Small tables with named rows and columns. After each table, cells are looked up by row and column.

luti.tsv
	ven	fizosiv	pezeve
bere	145	88	202
mimoduv	100	39	178
rit	150	162	137
fif	37	182	115
bagupo	53	142	50
tid	140	166	31
bod	193	90	93

What is the ven of bod in luti? 193
What is the pezeve of bod in luti? 93
What is the fizosiv of mimoduv in luti? 39
What is the fizosiv of tid in luti? 166
What is the pezeve of bagupo in luti? 50
What is the ven of mimoduv in luti? 100
What is the ven of rit in luti? 150
What is the fizosiv of fif in luti? 182
What is the fizosiv of bagupo in luti? 142
What is the ven of bagupo in luti? 53
What is the pezeve of tid in luti? 31
What is the pezeve of rit in luti? 137
What is the pezeve of mimoduv in luti? 178
What is the fizosiv of bere in luti? 88
Which row has the largest pezeve? bere

mazedar
        ramel  bevokes
kiz     -0.83    -0.45
dumalo  -0.53    -0.58
zun      0.43     0.70

kiz, bevokes: -0.45
zun, bevokes: 0.70
kiz, ramel: -0.83
zun, ramel: 0.43
dumalo, bevokes: -0.58
dumalo, ramel: -0.53
Row with the largest bevokes: zun

Table bif
|  | rez | tere |
|---|---|---|
| kimup | 40565 | 66288 |
| lam | 49359 | 86508 |
| reresa | 63374 | 71306 |
| ruvune | 22925 | 60166 |
| kuf | 24477 | 62320 |
| vir | 34549 | 63435 |
| ziko | 51223 | 67091 |
| rukoz | 63198 | 70897 |
| notokeg | 53355 | 57164 |
| mimed | 49544 | 73821 |
| batebos | 51078 | 57164 |
| pavit | 62086 | 75954 |
| mesud | 64047 | 68367 |
| gaseber | 64047 | 84419 |

gaseber, rez: 64047
vir, rez: 34549
batebos, tere: 57164
ruvune, tere: 60166
gaseber, tere: 84419
vir, tere: 63435
pavit, rez: 62086
ziko, rez: 51223
mimed, tere: 73821
ziko, tere: 67091
kuf, tere: 62320
ruvune, rez: 22925
kimup, tere: 66288
reresa, rez: 63374
lam, rez: 49359
notokeg, tere: 57164
kimup, rez: 40565
notokeg, rez: 53355
kuf, rez: 24477
Row with the largest tere: lam

dol
columns: tif, zavorud, likan
vizos: [24, 91, 37]
tudu: [64, 23, 39]
vebo: [20, 65, 62]
zor: [35, 91, 52]
zoraner: [86, 94, 26]
perogo: [42, 50, 38]
pel: [47, 59, 75]

vebo, tif: 20
zor, zavorud: 91
vebo, likan: 62
perogo, tif: 42
zor, tif: 35
zoraner, zavorud: 94
vizos, tif: 24
perogo, likan: 38
perogo, zavorud: 50
pel, tif: 47
tudu, zavorud: 23
tudu, tif: 64
zoraner, likan: 26
pel, likan: 75
vizos, zavorud: 91
zor, likan: 52
vebo, zavorud: 65
zoraner, tif: 86

Table gafo
	pugagu	tes	serar	mev	gufudo	pepuvuk	tobakif	lidek
tuk	3.010	1.741	3.929	4.333	3.577	2.732	4.594	4.200
pifesen	4.172	4.052	5.352	3.785	4.509	4.368	2.901	3.217
zaf	2.944	2.052	5.509	2.273	5.116	3.589	1.821	4.152
nufo	2.730	2.489	3.281	3.218	4.380	3.478	4.254	3.783
vovis	2.700	4.479	3.952	4.012	3.236	2.614	2.179	3.356
bigegi	3.847	1.389	4.276	2.054	5.319	1.618	3.269	7.614
setaro	3.538	4.248	4.454	4.496	4.648	3.887	3.220	3.014
gup	4.387	2.554	1.788	3.708	4.671	2.830	3.061	4.498
dudimon	3.224	4.197	3.695	3.246	4.329	4.895	3.492	1.917
mup	2.707	2.688	4.595	3.832	4.015	2.356	4.011	4.266

What is the pepuvuk of dudimon in gafo? 4.895
What is the pugagu of mup in gafo? 2.707
What is the gufudo of dudimon in gafo? 4.329
What is the pugagu of vovis in gafo? 2.700
What is the tes of tuk in gafo? 1.741
What is the pugagu of nufo in gafo? 2.730
What is the gufudo of zaf in gafo? 5.116
What is the pepuvuk of tuk in gafo? 2.732
What is the mev of zaf in gafo? 2.273
What is the pepuvuk of setaro in gafo? 3.887
What is the tes of zaf in gafo? 2.052
What is the gufudo of bigegi in gafo? 5.319

